Each path is a new rotation, seen through one point. The rows after it are directions, each followed by how far the rotation turns it, in degrees per step (0 if it stays put).
Each turn is a multiple of 5 degrees from 10 to 175, or 0.
Each row of a path follows its step; steps can be skipped.

step 0:  23  -9  26  18   7   2  37  26  26  25   4   2 -27  16  11  24  -7  13   2 -22   7  20  -5  14  -9  15  31 -38   8 -23  -4 -12  -7  23  19  -3   9  17  26  26   7  -3  -7 -17  13 -10  13  10   9  -7  12   6   1  50  -2   4 -17  17   1   0 -13   6
step 3: -14   5  17  24  17 -13  20  12 -21  40  18  -3 -24   8   1 -31  19 -17  14 -17  32 -17 -39  -9  11  -1  19 -16 -12 -12  -1 -14 -24  13  17  23 -18  14  -1   4   2  -7 -30 -11 -13   9   8 -13   5 -17  18  15   5  22   7  21  13  22  12 -19  13 -26
step 6:  16   1  28  24  -1 -26  20   8   9  -4  13  15  -3  34 -10  11   6 -15  -7 -15  14  18 -14 -18 -13  20   1  35  -5 -31 -12   5 -20 -21   6  19   8  47  -3   5  16  24 -26  -9  -5 -12   7  -7 -14 -19  25  -5  -2  16  18   9  -1  24   0   3  33  23
step 10:  16   7  26   1  10   5  17  20  -5  14  -5  -4   0  23  -6  -3  11  26  15  17  19 -20  20  12 -25 -12 -29  -3   5   9 -17 -12 -33  27  18 -12 -22   4  13  10   5  13  18 -30   5 -14  28   4  43 -15  11  21   1 -10  -5  22  35  10 -23  28   3  -3
step 13:  13 -10  45  -2  -1   9  11 -22  -2  17  -3  -2 -12  16  -5   1   5  -8  45  32  33 -19 -22  10  -2 -22  -9   7 -14 -28 -15  23  13  15  -2   4  -5  12  -1  -7  12   9  10 -33  10   8  27  17   4  28 -21  -2   7  14  -8  28  27   8   7 -12  22  23
step 14: -10  -5  25  23 -10  -7   3   6   3  25  -3 -19   1  -3  13 -20 -21 -14   1 -43  24 -23   9  -2  -6   9  13 -34  -3 -26  17 -21  18 -11  19  10   7  16 -36   3   0  10 -23 -42  12  17 -11   0  -4   3  30   7 -12   0 -24  10  28  27  14  -3 -10   0
step 16:  30   6  24   6 -13 -12   0   6  33   6 -16  -2  -2 -12   6  24  21  -4   0 -27   9   1   9  10  13  -2  18  -2  17 -22  -7  -6  -3   6  29  10 -31  31  -5  -4  26  30   1 -10  42  -5  11  10  22  11 -14  28   8  17 -22  35  28  19  12   6  -9  12
step 17:   8  -9  34  -9  20 -13  24   2   7 -24   4  -2  26   9  22   3 -25  -6  -6 -23   6 -24 -19 -17   9  17 -26 -12   5  -9 -10 -20 -27 -24  -7  16   1   0  -3  29   1  30 -31 -20   0   7  10  23 -15 -20  23  23 -20  24  19  25   8  15  -8  10  11 -13
Speeds:
  5  11  -2   5   4   0  -4   3  -7   6   2 -12   4   4  10  -1  -4  -7  -2   2   3   2  -1   7   3   0  -6   5   1   7   6  -5   8   8  -5   2  -3   0  -8  -5   5  -6   2   2   0  -1  -1  -5   5   1   4  -4  -1   5  -3   3   1   2  -1  -2  -1  -4 -> 65
-5 -1 -7 -1  1  4  2 -4 -6 -7 -4  5 -1  9  0 -4  2  6 -3 -6  1  1 -4 -3  1 -1 -9 -1  7 -6  3 -7  4  1  2 -3  5  3  1 -8 11 -2 -1  3 -5 -2  2  7  7  4  4 -3  3 -6  5  0  2 -9 -3  6  8 -3 -> 130
 6  8 -2  1 -4  6 -6 -1  4  0  0  2  3  1 -3 -7 -2  0  3  0  5 -3  5  8  2 -4 -4  1  0  3  3  9 -8  0 -6 -8  1 -3  9 -8  5  3  4  1  2  5  8  4  5 -3 -6  5  7 -6 -2  5  0 -3  1 -4 -6 10 -> 130
  1   3   1   8  -1  -2   0   0  -1   3   7  10   3  -2   4  -5  -5   4   3   1  -5   2   2  -3  -7   0  -4   2  -1 -13   1   5   9  -7  -4   1   1   3   0  -8  -6  -4   2  -1  -1   2   5  -6  -5   2  -3  -8   7   5   0  -3  12   2   3   5  -6   1 -> 45
  1   7   2  -6 -13   4   1   1   0  -2   1  -4   7  -3   3   8   8  -2  -9  -3   3   3   2  -1  -7   3  10   3  -7  -5   2   0   6   0   5   1   5   1   4  -1   5  -3   2   0   1   5   6   9   0   4   4   0  -2   3  -7  -8   1  -5   3  -4  -5  -3 -> 155

step 1:  16 -10  16 -14  -4  21  23 -26 -15   2  -8  -7  26 -22  24 -13   6   7  50 -36  15   2 -16   6   0  30   3  -7  11 -15   0  -5  -2 -18  14  10 -20  -5  13   3  -7 -15  -3  -3  21 -17 -10 -15 -33  -3  -1  21   6  -5  35 -23  17  31  -5   8  20  19
step 3:  41 -27  -5   4  -1  -7  31   5   7  -2  22  16  12   7 -15 -10  33  14  22   0  45   9 -18 -18 -32 -10 -26  38  14   1   3  -3  16   5  -3  16  10  18   7  18   7  -6 -12  21 -19  15   0  14 -14  -6  24 -17   4  16 -10  16   5   3   3  -3  17 -21
step 4:  10 -12   8   0   3 -27  -4   1   0   3  21  10 -17 -22  28  28   5   5  25 -11  59   3 -27  11   1 -30  -3  27  17   8 -16   9  -9   4  -1  -7   9  29   7  -3  25  -6 -19  -3 -30  -7 -26  -7 -19 -12  18  -7  12 -31  19   5   7  11  -8 -21   0 -10
step 6:  12 -24  -5 -15  -4  16  12 -13  14   1  -8   0  10 -14  21 -21   2 -10  33  11  -6 -15 -54   3  17 -11  19  -4  20  -2   9 -20  14 -16 -27   7 -17 -41   9  17   1 -17 -30  18  23  -6   1  30   1  -8  11  -1   8   9  24  10   8  23 -25   4 -11  -9
step 7:  10  21  15   5   9  20  31 -23  -2  -4 -12  16  10   3  17 -23  12   9   7 -33  40 -15 -22  16  26 -24  -8  11  19   0  23 -10   5 -10 -22  -7  16 -36   2 -11  11   4  -6  11  17 -22  -2  31 -34 -12  -6 -13  -6  17   4  -7  28  13   6   2  22  17
step 8:  10 -23  30   1  32 -28  18 -34   6 -25 -18   7   7   5  -4 -26  12  20  20 -15  34  -8 -18   4  -8  -6 -11  21   5   8 -13   2  18   7  10  25   2 -15  25   1  18  20  15  19 -14   5   0 -15 -33  17 -17  -9 -32  23   5 -14   9   8   8 -17  14  10
step 9:  17 -20  22 -23  -1 -32  20  -1  -2   8   1  16  -4 -22   8 -17  16  29  16   5  30   2 -19   2 -26  19  18  47  15  -1 -23  11   6 -14   5   9 -11  22 -14  -7   8   2  -4   4   5  -8  -8   8   6   9  -3  13 -41   4  36   4  15  10   3 -20  -1 -34
step 14:   7   0  -1 -11  -9   7  14 -20  24 -34 -21   1  -8   1 -15 -25  -3  14  25   6  13  -4  -5  -6 -13  -3  31  21   5   5  19  13  23   8 -24   5 -18  12  19  -4 -15  26 -26  26 -17 -30 -33  13 -18 -10 -24 -14 -33  14  16  12  19  14   2 -28   3  -7
Speeds:
  7  -2  -6  -3  -2  -1   9   5  -1   7   3  -4  -1   3   2   0  -2  11   7   4  -3  -3  -1   2  -4  -3   9   0   1  -6   9  -4  -7  -4   3  -3  -1   2   4  -4   3   4  -3 -11   3  -6  -9  -1   2   2  -1   0  -1  -2   5   6  -7   8  -4  -1   2   1 -> 135
 -4   3   1   4   2   0  -3   3  -2  -6  -3 -11  -1   6  -2  -7  -5   3   7   4   2  -9   3   8   1   1   2  -1  -3   4   0  11   3   7   7   0  -6   0  10  -3   5   1   2   2  -1  -6   3  -2  -5   1  -6   0   8  -2  -4   5   0  -4   5  -7  -3   5 -> 120
  0  -2   3   4  -1  -5   8  -2   2   2  -3  -6   7   1  -8  -1  -3   8  -5  -2   6   6   1   6   4  -2  -6  -3  -7   4   8 -10   2   4   6  -1  -6  -1  -1  -4   4  -1   6   4   3   6 -10   4  -2   1   9  -6  -2   6  -4  -3   6  -2   2   2   0  -6 -> 70
  1 -10  -2  -2   4  -1  -5  -2   8  -6   1  -2   5  -1  -4  -1   7  -3   1  -2   5  -7   5  -2  13   5   6  -6  -3  -3  -1  -2   2   3  -6   4   2   0   5   6  -1   1   6  -3  -9   3 -12   1   3   0   3   1  -3  -3  -3   0  -4   8  -6  -1  -6   5 -> 170
 5  4  4  1 10  1 -3  6  2  0  7 -8 -8 -4  0  3 -3 -4  5 -4 -3  2  2 -4  3  5  3  3  3  0  2  4 10  9 -2 -5 -3  1 -2  4 -4 -5 -5 -6  9  2 -5  7 -5  8  4 -6 -4 -1  8 -7  1 -2  3 -4  1 -1 -> 140

step 2: -15  -6 -19  41 -23   7  21 -36  -6 -16  19  -3   4  10   7   0 -11   3   5  34  14  -4  -2  14  -4  26  39  16  14 -11  10 -24  36  -7  11 -12   7  32  10   2  -5 -10  -7  29  23  19 -11   4 -19 -17  41   0 -11   7 -25 -15 -20   7 -26  13  12 -10
step 3: -18   7 -56  34 -28  16 -24  20 -18  15   1 -40  -2   8  10   5  29  13  -5  22   6  -1  -7 -12   0  23 -27  -9  40  -2  11   9  15  14  18  19  24  -6  -2   2   4   8  16   9  -7  14 -16   1  20  20  10  14  10  20  27  -8  32 -13   9  -1   7  14
step 4:  -4   3   3  -3  27   9 -37  29 -26  21   6  35  -2  54   6 -37  18  -6   4  -1   8  35  -2  -5   9   1   2 -10  -9   1 -19 -12  10  -1  -4   1  11 -18  16  15 -17 -14  19 -18  -5 -15   3   1 -13  14  21  28   4   1  22 -10 -20 -41 -26   5  21 -17
step 8:  -5  23   7  -9  -5  13 -16  10   8  -5  36   7  25  11   1  16  14  56  25 -11 -25   0  -8 -20  -2  -8 -15   8  20  -5   3  22 -13  -4  27   9 -16  16  15  15  19  -4  29   1  -9 -15   7  37   5  26  -7  10  16   0 -17 -23  29  12 -23  22  30 -19
step 10: -16 -13  10  15   2 -19  28  -5 -16  -2   1  -5  -3  14 -14  16  18 -39   7   4 -10  -7  20  15  25   9  12  37   3  -7  12 -38  12  14  29   8 -13 -12   2 -10  -5   2 -44   5  19 -11 -15  -4  11   2 -12  17   5 -14  -6 -17  42  15 -49 -30   1 -15
step 12:  11   1  12 -37  27 -10 -29 -13 -19  -4  -5   5  15  11   8 -24  31 -18  -2 -17  46  -5 -19   6   1 -21  -5  -8 -11 -26 -24  23 -14   1  35  -1   8  24  -5 -12  -2   3  20 -11   1   7 -27  -6  12  34 -11   5  28  21 -22  -2 -26  14 -23 -12   9  22
step 13:  -6   1  -3  43  -8 -21  16 -23   9 -45  23  18  24  14 -42  -3 -17   0  39 -18   8 -13 -30   2   6   2  30   0   9  11 -18  -4  15   5  32 -12  -6  14 -16 -11   1   9   1   3 -13  -8   8   8 -19  -1  -9   0  -1  22 -25  -8  -4  -4 -30 -30   6 -31
step 15: -15   7  11 -16  19   2 -48  21 -23 -18 -11  25  -8  35   0 -16  29  11 -19  10 -11 -13   2  25  10  21  13  16 -40   6 -15 -31   3   0  31 -18  33 -10  15   9 -10  -2  -4  10  19  -6  29  -9  16  32  -2 -12  20  -6  11 -12  -2   4 -14 -10 -26   8
Speeds:
 -1   0  -3   2   5   1  -1   8   2   3   1  -3  -3   1   7   4  -3   6   1   9  -6 -13   0  -1   1  -6   3  -5  -7   2  -2   2  -1   0   3  -5   5  -2  -2  -2   9  -1   3   1   6   4 -12  -4  -1  -3   3  -3   0  -3   3  -9  -2   1  -5  -7   8  11 -> 85
  6  -3   7   3   0   1   3   1   9   2 -10   5  -8  -2   6   0   0   6  -1   4  -1  -7  11   0  -1   0   0   5   2  -5  -3   2   1   5  -6  -5  -9   0   2   5   9  -2  -2   5  -1  -3   0   8   8  10   2  -1   3  -1  -8   2   5   0   0   1  -2  -5 -> 40
  0  -4  -6   3  -1  -1   0   5   4   0  -7  -4  -7   0  -4  -3   1  -5  10 -12   1  -2   6   4   4  -2   1  -5  -4  -6  -5  -7   2  -2   0   1   2   1   0   2  -3   6   9  -1   8 -11  -3  -8   6   1  -3  -4  -3   6   7   0   2  -2   1  -4   4  -8 -> 120
  5   7   2  -1   7  -6   4   1  -4   6  -6  -3   6  -3  -1  -3  -3  -2 -15   1   0   2   3  -2  -1  -7   7   3   2  10  -5   5  -2   3  -1   7   1   7  -2  -6   2   4   1   1  -5  -8  -6  -5   1   2   3  -3  -8   4   2  -1  -3   3  -3  -3   0  -8 -> 60
 -5   3  -7   2  -1   5   3   1   7   3   1   2   0  -6   4  -2   0   0   6  -2  -9   2  -3  -1  -9   4  -4   1   1   0  -7   0  -3  10  12  -2   4  -4   2  -5   1  -1  -2   0 -12  -5  -1  -1  -1  -4   5   1  -3  -1  -5  -1   7   9  11  -1   4  -4 -> 135
  7   7   9  -7   2   6  -5   0   4   2   6   0   3  -1   1  -1  -1   2   1  -3  -8  -3  -3  12  -5   1   0   8  -1  -4 -12   3   6   0  -4   3   4   2   3   2  -4  -1   4 -11   2   7   3  -4   5  -1   2  -4   4   3   1  -3  -1   2  -4   9   4  -2 -> 100
